In the data rows, zero lies at 7.5, halfway between 7 and 8.
Here is a table of points, one per row:
c(12, 0, 7, 4, 8, 7, 3, 3, 7, 6, 10, 0, 10, 11, 4, 11, 6, 8, 15, 7, 7, 7, 3, 15, 15, 9, 3, 10, 10,
  2, 3, 11, 6, 9, 8, 3, 13, 7, 11, 5, 9, 4)
c(1, 11, 6, 15, 8, 7, 8, 9, 8, 8, 5, 5, 9, 12, 3, 6, 9, 11, 8, 5, 8, 5, 5, 7, 10, 5, 14, 6, 6,
  2, 8, 10, 7, 9, 4, 11, 6, 6, 9, 10, 7, 11)
c(10, 7, 13, 4, 8, 5, 5, 9, 8, 7, 3, 6, 11, 5, 11, 5, 6, 9, 11, 10, 9, 7, 11, 7, 8, 0, 9, 12, 7,
  6, 9, 1, 10, 9, 6, 15, 12, 8, 6, 12, 6, 6)
c(4, 14, 5, 6, 7, 3, 10, 8, 12, 9, 11, 9, 8, 8, 12, 10, 8, 3, 10, 7, 14, 12, 7, 10, 7, 4, 7, 4, 14,
  7, 10, 13, 10, 8, 2, 5, 12, 12, 8, 13, 8, 8)
c(6, 13, 8, 11, 5, 12, 2, 15, 11, 7, 7, 10, 15, 8, 4, 10, 11, 6, 8, 8, 4, 11, 11, 7, 10, 9, 3, 6, 5,
  10, 7, 7, 5, 5, 9, 6, 9, 12, 9, 7, 8, 9)
c(7, 3, 10, 7, 13, 10, 8, 5, 8, 5, 10, 8, 6, 6, 6, 6, 11, 15, 5, 7, 6, 15, 10, 8, 4, 15, 6, 4, 8,
  1, 9, 4, 12, 11, 5, 6, 15, 4, 8, 4, 6, 9)
c(6, 4, 10, 7, 6, 6, 8, 4, 15, 3, 13, 7, 6, 3, 10, 6, 11, 6, 10, 7, 6, 9, 7, 9, 9, 10, 6, 8, 0,
  15, 6, 11, 10, 12, 4, 14, 1, 11, 8, 6, 13, 11)
c(12, 5, 9, 6, 6, 11, 6, 7, 12, 11, 10, 4, 7, 5, 9, 12, 2, 12, 6, 9, 12, 8, 4, 5, 7, 13, 15, 5, 8,
  9, 9, 7, 7, 5, 13, 9, 5, 7, 3, 10, 10, 7)
c(5, 4, 2, 6, 12, 13, 7, 8, 9, 8, 6, 8, 9, 9, 11, 6, 10, 10, 8, 6, 4, 11, 7, 7, 5, 6, 7, 4, 5,
  8, 10, 9, 9, 8, 11, 4, 5, 4, 11, 14, 9, 4)
c(14, 6, 11, 13, 7, 9, 7, 11, 9, 11, 13, 9, 1, 9, 14, 9, 11, 7, 7, 5, 6, 9, 10, 6, 12, 7, 9, 8, 4,
  4, 1, 7, 8, 1, 3, 7, 5, 4, 7, 2, 4, 1)
c(10, 5, 1, 4, 6, 4, 9, 11, 8, 2, 7, 10, 12, 7, 7, 13, 6, 3, 2, 7, 8, 13, 8, 5, 10, 8, 10, 11, 5,
  3, 1, 7, 9, 13, 7, 12, 10, 5, 5, 7, 7, 9)
c(8, 10, 7, 5, 9, 10, 7, 9, 4, 8, 13, 7, 7, 7, 5, 11, 10, 11, 10, 4, 4, 4, 8, 4, 6, 7, 8, 8, 11,
  12, 3, 2, 8, 3, 3, 5, 8, 5, 2, 9, 12, 9)
c(3, 12, 6, 9, 7, 8, 2, 1, 8, 6, 11, 8, 3, 11, 6, 8, 3, 4, 10, 10, 5, 10, 8, 7, 9, 2, 8, 3, 6,
  7, 7, 2, 7, 13, 12, 5, 4, 4, 6, 8, 4, 9)
c(7, 10, 2, 9, 10, 4, 5, 5, 8, 3, 3, 3, 4, 2, 9, 5, 7, 10, 10, 4, 13, 9, 7, 0, 6, 7, 4, 7, 9,
  7, 7, 5, 9, 8, 10, 6, 4, 15, 10, 5, 8, 10)
c(10, 10, 7, 7, 3, 5, 5, 2, 11, 9, 7, 9, 8, 8, 7, 3, 11, 2, 2, 5, 4, 3, 7, 10, 4, 12, 10, 12, 10,
  4, 7, 5, 9, 3, 12, 10, 8, 7, 9, 13, 9, 7)
c(6, 3, 10, 3, 7, 10, 6, 12, 10, 9, 6, 1, 4, 11, 5, 10, 11, 6, 7, 3, 13, 8, 7, 8, 2, 6, 6, 4, 8,
  8, 3, 7, 0, 10, 8, 7, 8, 0, 13, 7, 8, 8)
c(15, 11, 8, 1, 9, 6, 12, 9, 0, 7, 8, 7, 5, 8, 2, 1, 7, 8, 13, 10, 4, 8, 6, 5, 5, 6, 13, 3, 1,
  10, 5, 13, 11, 4, 10, 6, 11, 8, 11, 6, 5, 8)
c(13, 7, 5, 8, 2, 8, 11, 9, 6, 6, 6, 7, 11, 13, 7, 3, 13, 11, 6, 11, 13, 3, 8, 11, 7, 7, 9, 7, 4,
  5, 9, 5, 8, 15, 6, 1, 5, 8, 5, 7, 12, 2)
c(7, 9, 7, 5, 10, 6, 12, 13, 11, 6, 11, 8, 4, 1, 5, 5, 6, 9, 6, 15, 3, 5, 8, 6, 9, 7, 5, 11, 10,
  1, 12, 8, 0, 6, 7, 4, 4, 8, 7, 10, 4, 8)
c(10, 5, 5, 12, 8, 8, 10, 5, 9, 15, 3, 9, 8, 5, 7, 9, 3, 4, 9, 7, 2, 5, 11, 8, 9, 6, 4, 8, 11,
  6, 6, 7, 8, 12, 8, 5, 7, 12, 8, 5, 11, 13)
c(5, 6, 10, 6, 10, 10, 6, 4, 8, 7, 10, 10, 8, 9, 4, 10, 8, 9, 6, 5, 3, 4, 11, 8, 2, 1, 12, 8, 13,
  8, 9, 11, 6, 9, 10, 11, 5, 15, 6, 3, 5, 3)
c(9, 8, 4, 12, 9, 7, 8, 5, 7, 6, 3, 10, 6, 9, 7, 1, 4, 6, 9, 9, 6, 12, 5, 6, 4, 11, 7, 10, 11,
  12, 6, 10, 1, 6, 5, 13, 10, 5, 2, 6, 11, 2)
c(8, 10, 12, 5, 10, 2, 7, 4, 3, 4, 5, 8, 11, 13, 12, 12, 9, 12, 3, 7, 4, 10, 8, 7, 8, 9, 10, 10, 12,
  9, 10, 6, 4, 7, 5, 3, 3, 3, 15, 7, 13, 12)
c(6, 6, 12, 3, 6, 12, 11, 8, 7, 7, 3, 9, 1, 13, 6, 7, 6, 7, 6, 10, 11, 7, 10, 5, 11, 10, 10, 9, 13,
  10, 2, 7, 10, 6, 7, 9, 3, 11, 10, 9, 5, 6)
c(8, 13, 13, 12, 12, 4, 4, 10, 10, 6, 2, 12, 5, 3, 7, 8, 3, 8, 3, 6, 9, 3, 4, 12, 7, 7, 6, 6, 6,
  8, 3, 11, 12, 7, 13, 6, 8, 5, 3, 8, 10, 4)
c(6, 8, 11, 4, 6, 9, 9, 4, 8, 10, 4, 9, 12, 2, 9, 7, 8, 6, 8, 2, 6, 7, 0, 6, 9, 7, 7, 14, 4,
  12, 9, 7, 8, 9, 1, 4, 5, 8, 6, 9, 0, 6)
c(4, 11, 4, 4, 1, 11, 10, 11, 8, 6, 5, 7, 2, 6, 13, 4, 7, 10, 6, 5, 7, 6, 5, 11, 12, 5, 9, 7, 8,
  9, 14, 9, 8, 4, 11, 9, 14, 5, 5, 0, 9, 14)
c(6, 5, 5, 12, 4, 3, 6, 11, 7, 9, 12, 9, 8, 7, 0, 7, 1, 6, 5, 9, 9, 9, 7, 8, 7, 6, 7, 9, 9,
  13, 15, 4, 13, 3, 2, 7, 8, 5, 12, 5, 8, 4)
c(4, 9, 8, 9, 11, 10, 12, 10, 0, 9, 12, 7, 5, 11, 7, 7, 4, 6, 2, 4, 11, 6, 7, 8, 9, 8, 4, 11, 0,
  7, 9, 4, 8, 10, 9, 8, 10, 14, 9, 10, 12, 7)
c(0, 10, 7, 5, 7, 4, 9, 10, 5, 13, 5, 5, 8, 5, 8, 10, 6, 9, 13, 8, 6, 10, 14, 13, 3, 13, 9, 10, 6,
  6, 9, 9, 8, 6, 11, 8, 3, 7, 6, 7, 5, 2)
c(13, 10, 11, 12, 2, 13, 14, 6, 3, 4, 10, 4, 6, 7, 8, 15, 10, 10, 11, 10, 6, 3, 7, 6, 8, 7, 0, 7, 11,
  9, 10, 11, 9, 9, 10, 15, 10, 1, 8, 13, 1, 6)
c(8, 6, 4, 7, 7, 11, 6, 6, 5, 5, 6, 13, 13, 4, 9, 5, 6, 8, 6, 6, 13, 6, 8, 14, 10, 9, 6, 0, 8,
  6, 5, 6, 3, 3, 7, 11, 5, 9, 11, 8, 7, 8)
c(8, 4, 10, 9, 8, 6, 1, 13, 2, 10, 13, 11, 10, 9, 10, 0, 7, 3, 10, 7, 13, 6, 10, 5, 5, 10, 7, 12, 11,
  8, 10, 14, 7, 9, 10, 5, 6, 5, 2, 7, 5, 15)
c(0, 3, 7, 14, 9, 4, 8, 4, 4, 8, 7, 5, 9, 4, 12, 9, 12, 2, 6, 15, 8, 4, 6, 6, 5, 7, 12, 8, 6,
  12, 5, 4, 6, 5, 9, 3, 14, 11, 7, 7, 8, 7)
c(10, 5, 7, 6, 9, 2, 9, 4, 12, 11, 3, 8, 10, 15, 6, 10, 7, 8, 5, 10, 7, 7, 8, 7, 9, 6, 2, 3, 5,
  4, 10, 8, 7, 5, 7, 10, 7, 10, 2, 5, 6, 11)
Along one direction, these points spread out more than along any other. Where along it does each point below lie, from 0 to 99? 50 is the average, and the first point above lies past it. One standard deviation of the points above along it is 16.
c(13, 10, 11, 12, 2, 13, 14, 6, 3, 4, 10, 4, 6, 7, 8, 15, 10, 10, 11, 10, 6, 3, 7, 6, 8, 7, 0, 7, 11,
  9, 10, 11, 9, 9, 10, 15, 10, 1, 8, 13, 1, 6) 82
c(0, 10, 7, 5, 7, 4, 9, 10, 5, 13, 5, 5, 8, 5, 8, 10, 6, 9, 13, 8, 6, 10, 14, 13, 3, 13, 9, 10, 6,
  6, 9, 9, 8, 6, 11, 8, 3, 7, 6, 7, 5, 2) 41
c(10, 5, 5, 12, 8, 8, 10, 5, 9, 15, 3, 9, 8, 5, 7, 9, 3, 4, 9, 7, 2, 5, 11, 8, 9, 6, 4, 8, 11,
  6, 6, 7, 8, 12, 8, 5, 7, 12, 8, 5, 11, 13) 37
c(14, 6, 11, 13, 7, 9, 7, 11, 9, 11, 13, 9, 1, 9, 14, 9, 11, 7, 7, 5, 6, 9, 10, 6, 12, 7, 9, 8, 4,
  4, 1, 7, 8, 1, 3, 7, 5, 4, 7, 2, 4, 1) 73
c(6, 6, 12, 3, 6, 12, 11, 8, 7, 7, 3, 9, 1, 13, 6, 7, 6, 7, 6, 10, 11, 7, 10, 5, 11, 10, 10, 9, 13,
  10, 2, 7, 10, 6, 7, 9, 3, 11, 10, 9, 5, 6) 57
c(0, 3, 7, 14, 9, 4, 8, 4, 4, 8, 7, 5, 9, 4, 12, 9, 12, 2, 6, 15, 8, 4, 6, 6, 5, 7, 12, 8, 6,
  12, 5, 4, 6, 5, 9, 3, 14, 11, 7, 7, 8, 7) 27
c(5, 6, 10, 6, 10, 10, 6, 4, 8, 7, 10, 10, 8, 9, 4, 10, 8, 9, 6, 5, 3, 4, 11, 8, 2, 1, 12, 8, 13,
  8, 9, 11, 6, 9, 10, 11, 5, 15, 6, 3, 5, 3) 42
c(8, 10, 12, 5, 10, 2, 7, 4, 3, 4, 5, 8, 11, 13, 12, 12, 9, 12, 3, 7, 4, 10, 8, 7, 8, 9, 10, 10, 12,
  9, 10, 6, 4, 7, 5, 3, 3, 3, 15, 7, 13, 12) 60
c(12, 0, 7, 4, 8, 7, 3, 3, 7, 6, 10, 0, 10, 11, 4, 11, 6, 8, 15, 7, 7, 7, 3, 15, 15, 9, 3, 10, 10,
  2, 3, 11, 6, 9, 8, 3, 13, 7, 11, 5, 9, 4) 95
c(8, 4, 10, 9, 8, 6, 1, 13, 2, 10, 13, 11, 10, 9, 10, 0, 7, 3, 10, 7, 13, 6, 10, 5, 5, 10, 7, 12, 11,
  8, 10, 14, 7, 9, 10, 5, 6, 5, 2, 7, 5, 15) 35
c(10, 10, 7, 7, 3, 5, 5, 2, 11, 9, 7, 9, 8, 8, 7, 3, 11, 2, 2, 5, 4, 3, 7, 10, 4, 12, 10, 12, 10,
  4, 7, 5, 9, 3, 12, 10, 8, 7, 9, 13, 9, 7) 39
c(6, 4, 10, 7, 6, 6, 8, 4, 15, 3, 13, 7, 6, 3, 10, 6, 11, 6, 10, 7, 6, 9, 7, 9, 9, 10, 6, 8, 0,
  15, 6, 11, 10, 12, 4, 14, 1, 11, 8, 6, 13, 11) 41
c(9, 8, 4, 12, 9, 7, 8, 5, 7, 6, 3, 10, 6, 9, 7, 1, 4, 6, 9, 9, 6, 12, 5, 6, 4, 11, 7, 10, 11,
  12, 6, 10, 1, 6, 5, 13, 10, 5, 2, 6, 11, 2) 40
